In the rows, 100 means zero.
Named moves (each a turn or a mirror), then the moves between two rows, first move first; the first pair answered:
J505 (before -> after):
95	91	102	103	115	90	99	82	68	92	119	78	87	105	132	127	114	104	74	97	107	77	98	126	78	70	139 -> 95	86	98	105	111	88	108	89	73	97	117	72	85	101	129	132	123	103	70	102	111	72	100	120	79	76	133
81	94	100	104	96	107	75	95	100	122	98	134	102	91	84	88	65	89	130	82	83	114	92	82	113	128	98 -> 85	89	100	113	93	108	119	92	115	130	78	100	106	105	63	86	103	96	105	89	113	97	105	64	125	137	78
85	89	89	99	98	118	77	102	94	97	110	113	111	98	99	72	80	102	114	96	93	103	93	94	86	99	87 -> 89	90	92	107	94	120	106	101	106	101	96	88	111	107	89	74	110	105	98	101	108	95	102	84	94	100	77
90	119	98	108	115	98	85	85	92	123	110	105	107	105	115	108	98	104	94	103	84	96	90	102	101	114	93 -> 95	118	94	115	116	97	98	79	101	122	107	94	114	111	108	107	114	108	90	101	88	94	96	94	97	113	92
J612 (before -> after):
97	105	103	100	87	91	89	99	95	82	107	89	94	94	110	101	108	97	91	102	98	98	101	110	93	97	98 -> 107	114	92	90	91	95	91	101	104	94	107	95	105	95	96	95	107	91	94	99	98	106	98	104	98	101	88
126	119	90	100	110	83	129	100	121	105	92	78	112	108	71	90	133	105	92	88	123	95	119	98	102	89	71 -> 90	86	95	108	91	118	88	116	118	83	81	127	76	92	92	80	79	86	146	93	119	117	100	85	95	117	105
143	126	103	65	117	87	72	90	89	156	135	114	120	82	58	108	75	103	75	93	61	104	93	123	105	77	87 -> 100	97	109	78	104	107	46	96	66	127	139	130	82	65	92	114	36	103	103	98	65	105	84	117	93	93	130
98	59	135	124	88	78	115	106	78	63	107	64	59	117	133	131	127	129	73	102	153	98	87	109	88	69	119 -> 155	110	104	95	89	76	114	116	143	100	76	99	116	117	53	80	121	105	93	88	128	133	79	91	126	82	44
J277 (before -> after):
78	129	128	74	114	78	119	98	90	96	112	100	86	85	122	119	121	128	75	116	101	75	94	91	134	89	77 -> 77	132	125	67	114	78	99	88	88	110	111	113	91	87	118	117	104	119	75	112	84	79	88	89	139	93	71
103	96	114	109	99	110	115	109	84	106	117	91	112	108	114	127	99	106	90	88	115	89	128	102	74	101	139 -> 103	94	113	101	102	118	95	103	78	122	123	105	124	104	109	127	76	97	92	81	102	89	121	98	80	97	134
54	98	125	130	106	108	118	118	105	101	136	74	100	107	121	134	141	119	108	92	117	80	95	85	89	122	132 -> 59	106	130	113	114	114	75	112	100	138	151	114	125	91	104	132	84	98	112	87	84	85	73	81	102	127	122
J187 (before -> after):
84	112	94	99	78	76	98	117	106	66	102	61	79	114	121	127	116	108	113	111	101	82	110	122	93	83	114 -> 88	113	92	103	76	81	106	126	116	64	91	55	83	112	112	121	124	105	116	107	111	86	117	115	97	89	103
82	110	79	99	120	64	93	115	89	58	122	83	83	71	117	97	59	102	143	79	92	141	92	136	76	76	105 -> 92	115	66	98	116	62	119	124	121	56	101	79	85	78	93	79	87	105	150	81	105	153	104	119	92	95	79
134	154	98	83	108	87	60	82	88	123	125	105	128	115	81	113	111	107	77	70	65	110	95	133	102	56	89 -> 64	92	107	114	82	129	44	104	87	70	104	139	68	95	122	107	74	97	138	78	90	130	87	99	89	107	146
75	92	107	111	84	108	133	85	88	124	101	90	103	119	91	114	146	103	72	104	114	104	120	88	96	71	96 -> 60	81	113	112	81	113	119	83	75	121	108	97	90	114	108	122	130	104	84	102	110	105	115	94	89	73	120
Then:
(2 to 3 moves a pair)
99	98	148	127	99	94	84	83	52	130	105	90	71	93	105	128	71	100	107	138	72	69	94	69	101	84	131 -> 117	110	131	130	96	103	132	92	104	135	69	77	91	103	62	96	108	99	109	144	102	75	111	41	127	109	90 : J505 J187 J612
155	111	124	93	106	107	100	104	84	159	107	95	134	89	89	123	107	100	60	91	100	81	114	82	119	109	101 -> 126	86	104	108	92	121	85	144	113	102	73	130	93	73	118	95	84	86	136	96	111	125	105	67	110	145	128 : J277 J505 J187
134	143	96	68	98	82	61	106	117	150	123	137	144	91	71	87	73	88	104	85	51	111	71	119	114	81	72 -> 120	121	80	81	78	104	87	136	151	120	84	148	123	91	60	58	81	86	145	90	89	132	85	86	129	124	63 : J187 J187
91	96	82	103	88	85	117	86	100	106	95	101	102	119	96	103	94	94	90	87	95	92	79	68	119	100	84 -> 85	93	80	106	90	77	105	93	94	84	98	101	84	115	123	104	89	98	110	82	86	98	73	84	102	96	112 : J505 J277 J505
124	117	108	82	117	97	111	82	86	160	136	68	132	95	102	115	91	112	34	80	76	66	127	126	118	70	69 -> 50	51	103	110	87	142	82	120	95	87	109	126	61	72	142	97	42	92	124	94	104	109	115	85	113	134	126 : J505 J187
100	97	109	104	102	93	91	90	78	116	116	90	101	106	104	119	105	99	75	97	82	84	97	102	90	83	98 -> 89	86	109	114	98	108	114	88	87	114	100	85	98	110	98	115	114	95	79	99	104	84	105	78	96	102	97 : J612 J612 J505
116	103	105	117	150	61	143	86	122	147	120	63	79	122	83	87	135	131	76	89	119	94	111	86	79	90	92 -> 139	121	82	102	150	57	104	111	143	127	121	99	75	104	85	57	107	113	121	77	86	138	96	106	76	87	87 : J505 J277 J612
101	119	116	99	73	111	145	108	122	106	67	103	95	126	88	79	131	112	93	110	98	110	120	81	126	119	70 -> 94	112	133	103	85	85	110	98	72	90	113	102	73	127	138	115	114	122	82	101	72	95	110	131	92	71	121 : J505 J612
104	102	103	94	100	116	73	88	95	125	102	113	96	83	83	92	68	91	105	95	89	91	85	83	121	105	83 -> 112	108	103	102	108	97	107	80	97	121	108	78	105	97	84	100	106	109	75	98	103	72	102	85	115	91	72 : J612 J187 J187
107	97	83	102	92	109	82	122	132	88	81	124	103	89	86	76	77	93	148	86	96	133	96	97	101	119	88 -> 92	86	107	116	100	101	143	95	104	97	90	61	104	113	97	110	136	122	83	104	134	78	123	91	99	103	92 : J187 J612 J505
67	82	123	119	95	108	61	131	86	102	106	110	117	101	121	122	84	91	106	95	72	112	70	123	73	89	116 -> 82	91	112	132	95	101	128	130	108	91	82	61	118	122	107	116	149	107	87	104	104	103	100	109	77	91	99 : J277 J505 J187
88	95	107	123	85	103	125	110	108	60	88	85	80	115	103	90	106	90	113	99	130	112	116	95	110	105	116 -> 129	125	96	103	97	85	122	110	121	86	89	78	111	121	86	81	124	84	100	88	110	121	108	111	113	87	83 : J505 J187
109	99	117	94	115	83	78	125	91	94	106	102	87	103	138	94	96	109	93	114	90	97	92	136	98	86	95 -> 122	106	121	91	118	94	97	110	106	123	98	100	116	111	99	92	107	107	71	119	95	86	99	109	117	95	66 : J505 J277 J505
102	101	114	86	98	109	58	81	80	132	100	130	122	85	82	102	60	84	95	98	81	111	83	94	111	87	98 -> 84	79	97	121	85	109	124	112	108	68	56	87	84	95	99	88	125	99	118	116	139	116	113	75	100	105	103 : J187 J277
71	67	113	97	85	139	62	107	78	80	105	115	67	100	124	87	57	119	93	99	100	74	102	58	81	106	120 -> 85	69	106	94	81	147	89	114	106	91	80	111	86	104	90	68	79	118	90	108	116	76	108	32	96	129	87 : J505 J612 J612
146	140	72	78	103	85	102	60	152	143	126	95	116	101	52	102	120	75	94	88	63	95	91	107	109	66	58 -> 133	129	67	82	100	64	69	82	138	88	140	101	69	89	111	115	104	76	135	81	56	116	83	152	73	42	109 : J505 J277 J505
110	101	97	88	97	86	62	100	63	116	108	127	106	94	113	109	75	110	103	91	69	88	78	124	73	80	113 -> 124	116	89	89	106	82	120	93	83	126	99	88	126	114	86	106	130	120	73	104	94	70	101	112	82	77	80 : J612 J505
96	105	76	107	104	122	109	109	119	107	77	118	121	104	92	78	96	89	103	92	99	120	83	88	95	112	86 -> 82	89	85	110	101	126	130	101	115	107	73	97	109	113	101	88	112	93	80	95	118	101	92	77	94	112	95 : J187 J187 J505
67	78	123	103	99	121	98	77	65	122	123	75	83	103	92	134	101	105	66	104	132	56	100	81	101	98	123 -> 105	114	104	77	104	115	55	94	99	148	119	125	116	90	55	98	58	78	100	84	89	96	77	88	122	101	87 : J612 J505
114	101	89	97	105	107	63	104	89	100	98	144	107	92	84	84	73	84	114	95	80	121	90	102	107	101	97 -> 121	105	77	99	98	97	87	122	114	80	88	130	103	94	92	75	103	88	128	91	93	131	95	103	102	103	91 : J277 J187 J612
77	81	106	92	97	123	92	96	110	112	94	111	93	90	88	83	72	84	118	98	116	111	76	85	112	139	101 -> 88	87	109	98	101	103	139	96	112	104	94	61	91	106	102	88	131	109	92	100	139	95	99	95	102	120	97 : J277 J612
87	103	102	92	108	109	86	106	82	97	119	117	99	89	111	123	68	106	111	102	91	112	92	94	92	105	127 -> 95	105	113	86	112	113	106	85	87	119	115	101	115	98	90	131	85	113	76	109	99	89	102	85	102	99	111 : J505 J187 J277
74	76	112	133	104	113	138	96	114	71	84	86	101	124	97	117	119	118	89	115	118	86	100	78	104	99	110 -> 104	97	92	115	108	101	129	110	144	74	73	106	122	116	77	83	115	108	118	103	104	114	93	79	115	104	79 : J505 J187
108	128	77	77	143	36	67	140	82	119	131	103	123	99	106	124	71	89	91	81	53	101	97	144	79	65	111 -> 71	93	74	87	126	71	48	155	93	101	119	134	96	85	116	116	34	74	138	82	63	120	88	119	84	101	131 : J277 J187 J277
105	98	84	106	101	103	127	97	109	77	85	75	99	120	97	106	138	113	90	99	118	88	110	83	97	101	80 -> 96	98	88	102	100	93	83	109	95	55	104	100	80	106	133	111	110	103	116	89	96	110	96	112	78	96	111 : J505 J277
81	98	106	112	87	119	92	104	119	114	85	133	100	103	86	85	60	99	117	80	94	107	81	90	112	121	90 -> 65	81	122	120	92	117	100	96	92	90	99	112	75	103	119	110	71	109	102	86	109	87	87	96	93	110	122 : J505 J612 J505
77	72	120	131	91	116	91	89	75	93	143	75	65	113	127	145	81	104	97	116	99	73	102	101	65	81	130 -> 83	79	128	116	91	126	69	78	74	130	146	103	89	109	98	143	52	90	88	108	77	72	86	93	86	88	110 : J505 J277
108	107	113	93	101	110	104	81	86	123	116	96	122	98	76	99	95	110	80	101	97	80	98	82	107	102	80 -> 81	86	105	101	86	126	114	96	98	101	100	105	102	98	80	86	95	102	104	110	116	89	101	62	106	129	89 : J505 J187 J505
88	94	107	113	98	105	124	83	97	117	82	75	106	105	90	103	141	103	65	111	120	66	124	75	108	96	91 -> 98	99	88	118	93	90	125	115	118	76	72	69	83	100	110	86	151	98	99	105	125	96	123	94	93	94	100 : J505 J277 J187
85	91	117	122	94	96	131	93	85	76	99	94	94	104	120	109	125	115	86	118	123	77	108	87	90	96	121 -> 83	90	127	111	99	113	103	78	76	116	105	118	109	97	94	115	86	100	77	119	104	66	94	71	112	108	111 : J277 J505 J187
100	97	80	89	84	75	134	96	109	70	113	57	74	99	142	107	132	118	112	70	109	91	120	124	56	55	120 -> 119	114	89	61	84	92	66	80	107	135	124	123	117	83	96	93	55	87	116	57	56	102	93	116	83	67	95 : J187 J187 J277
114	98	88	113	98	93	125	101	120	78	98	72	87	148	110	104	143	125	97	87	111	110	106	96	117	104	103 -> 88	76	106	119	94	105	103	95	94	74	113	82	62	135	133	124	116	124	103	84	107	104	93	100	104	98	129 : J612 J277 J612
110	111	77	101	123	57	113	92	67	113	87	31	85	133	135	117	150	126	41	114	110	114	128	113	84	81	106 -> 64	75	90	101	109	100	39	100	51	111	98	110	61	106	153	115	48	96	98	108	87	140	94	93	86	114	142 : J612 J612 J277
112	98	85	94	110	106	77	109	118	99	90	134	100	84	93	78	73	85	135	88	84	123	85	95	117	112	78 -> 139	122	90	87	126	73	94	94	97	111	105	99	112	96	103	98	105	102	88	82	81	97	93	129	102	67	77 : J277 J187 J277
126	103	74	110	99	92	108	116	129	91	88	87	97	91	108	100	138	100	97	113	107	104	116	115	101	94	87 -> 94	79	91	113	94	107	77	107	92	91	111	102	77	82	141	120	102	98	101	111	103	93	108	115	90	94	126 : J277 J612 J277
116	109	105	95	98	86	137	91	115	110	89	67	115	113	94	95	129	104	66	98	111	81	108	99	99	95	77 -> 77	81	108	107	79	114	121	106	119	85	72	98	86	103	109	88	98	95	107	105	128	97	100	72	100	140	100 : J187 J277 J187
